[[ 57  33 -51]
 [ 52 -66  74]
 [ 65 -66  60]
 [ 57 -60  59]
 [ 65 -60  70]]
->
[ 57 -66  60]

[[-19 -59]
 [-15  17]
 [-57 -66]
 [-13  64]]
->
[-19  17]

[[-32 -16]
 [ 47 -22]
 [-22 -26]
 [-68   8]]
->
[-32 -22]

[[ 46  39 -61]
 [-59 -63  30]
 [ 52  61 -64]]
->
[ 46 -63 -64]

[[ 56  67]
 [ 27  31]
 [-65 -61]]
->
[56 31]

[[-59  50 -59  44 -61]
 [-33 -54 -49 -20 -24]
 [ 52 -22 -36 -43  47]
 [ 10 -41 -59 -56  50]]
->
[-59 -54 -36 -56]
---
[[-39 -66 -45  -1  55]
 [-61 -68 -15  55 -49]
 [ 64  50  59 -64  51]
 [-61 -38 -79  58 -66]
 [ 65  66  46 -81   5]
 [ 13  63  48  41 -40]
 [ 20 -26 -33 -38  49]
 [ 36  36 -39 -51  60]
 [ 65  61  53 -51  -6]
 [-64 -49 -67  59 -43]]
->
[[-61 -68 -15  55 -49]
 [-61 -38 -79  58 -66]
 [ 13  63  48  41 -40]
 [ 36  36 -39 -51  60]
 [-64 -49 -67  59 -43]]

[[ 18 -19   2   8 -20  39  -5  -9  -5 -26]
 [-12  -6 -16  40  -3 -28  17  18  -1  13]
 [-12  13 -18 -10  10 -39  -4 -38 -22   2]
 [-19   1  15 -22  10  18   1   7  -3 -17]
 [ 14  24 -18 -10 -13  12  -3 -39  -1   0]
 [ 17  11  -6   8 -17  10  -5  46  -7   7]
 [ 16 -10   7 -16   0   9  25 -14 -10 -19]
 [ 30   7 -33   5 -14  47  -6  48 -10  31]
 [ -6  -8  23 -64 -26   5 -20 -13   1  -1]]
->
[[-12  -6 -16  40  -3 -28  17  18  -1  13]
 [-19   1  15 -22  10  18   1   7  -3 -17]
 [ 17  11  -6   8 -17  10  -5  46  -7   7]
 [ 30   7 -33   5 -14  47  -6  48 -10  31]]

[[  3  23  24  15 -44 -56 -52  11  33]
 [ 65  44  39 -71  51  34  36  59 -62]
 [ 63  48  46 -66  39  22  25  61 -52]
 [ 18  16  23 -10 -10 -21 -18  18   2]
 [ 44  49  42 -34   9  -6  -3  47 -19]
 [-61 -38 -34  66 -54 -38 -39 -53  62]
 [ -2  -3   0   1  -2   0   0  -2   0]
 [ 10 -12 -15 -27  56  64  60   1 -46]
 [ -9 -31 -30 -10  40  53  48 -18 -29]
 [ 65  47  43 -69  47  29  31  62 -58]]
->
[[ 65  44  39 -71  51  34  36  59 -62]
 [ 18  16  23 -10 -10 -21 -18  18   2]
 [-61 -38 -34  66 -54 -38 -39 -53  62]
 [ 10 -12 -15 -27  56  64  60   1 -46]
 [ 65  47  43 -69  47  29  31  62 -58]]

[[-52  17   1 -27  43  44]
 [-36   8   1 -34  38  51]
 [-47  13   1 -35  35  47]
 [-48  14  15 -30  34  52]
 [-37  11  -3 -30  34  47]
 [-43   6   4 -27  36  46]
 [-57   9  19 -47  47  45]
 [-40  11  -1 -25  35  45]
 [-68   0  18 -49  42  51]
 [-47  12   2 -25  36  50]
 [-54   0  22 -48  44  59]
 [-43  11   2 -25  36  44]]
->
[[-36   8   1 -34  38  51]
 [-48  14  15 -30  34  52]
 [-43   6   4 -27  36  46]
 [-40  11  -1 -25  35  45]
 [-47  12   2 -25  36  50]
 [-43  11   2 -25  36  44]]

[[-21  37 -25 -17 -33  -8  -2 -45  66]
 [-37 -31  -3 -15  -6 -19  16  30  -5]
 [ -7   7   7  19  -6   3  -4  16 -28]]
->
[[-37 -31  -3 -15  -6 -19  16  30  -5]]

[[-36  13 -26  45 -12 -21  23]
 [-25 -67 -77 -23 -19 -63  61]
 [ -4  -3 -84 -13  11 -42  -3]
 [ 33 -10  56  34   5   4 -63]
 [ 47 -29  10  29  16  50  30]
 [-53   6  25  -1 -84  52  47]
 [ 27  -1 -36   8   8 -52 -20]
 [-35 -36  11  13  36   7  65]]
->
[[-25 -67 -77 -23 -19 -63  61]
 [ 33 -10  56  34   5   4 -63]
 [-53   6  25  -1 -84  52  47]
 [-35 -36  11  13  36   7  65]]

[[ 11 -28 -40 -27  10  11 -25]
 [ -5 -71   9 -31   3   9 -38]]
->
[[ -5 -71   9 -31   3   9 -38]]
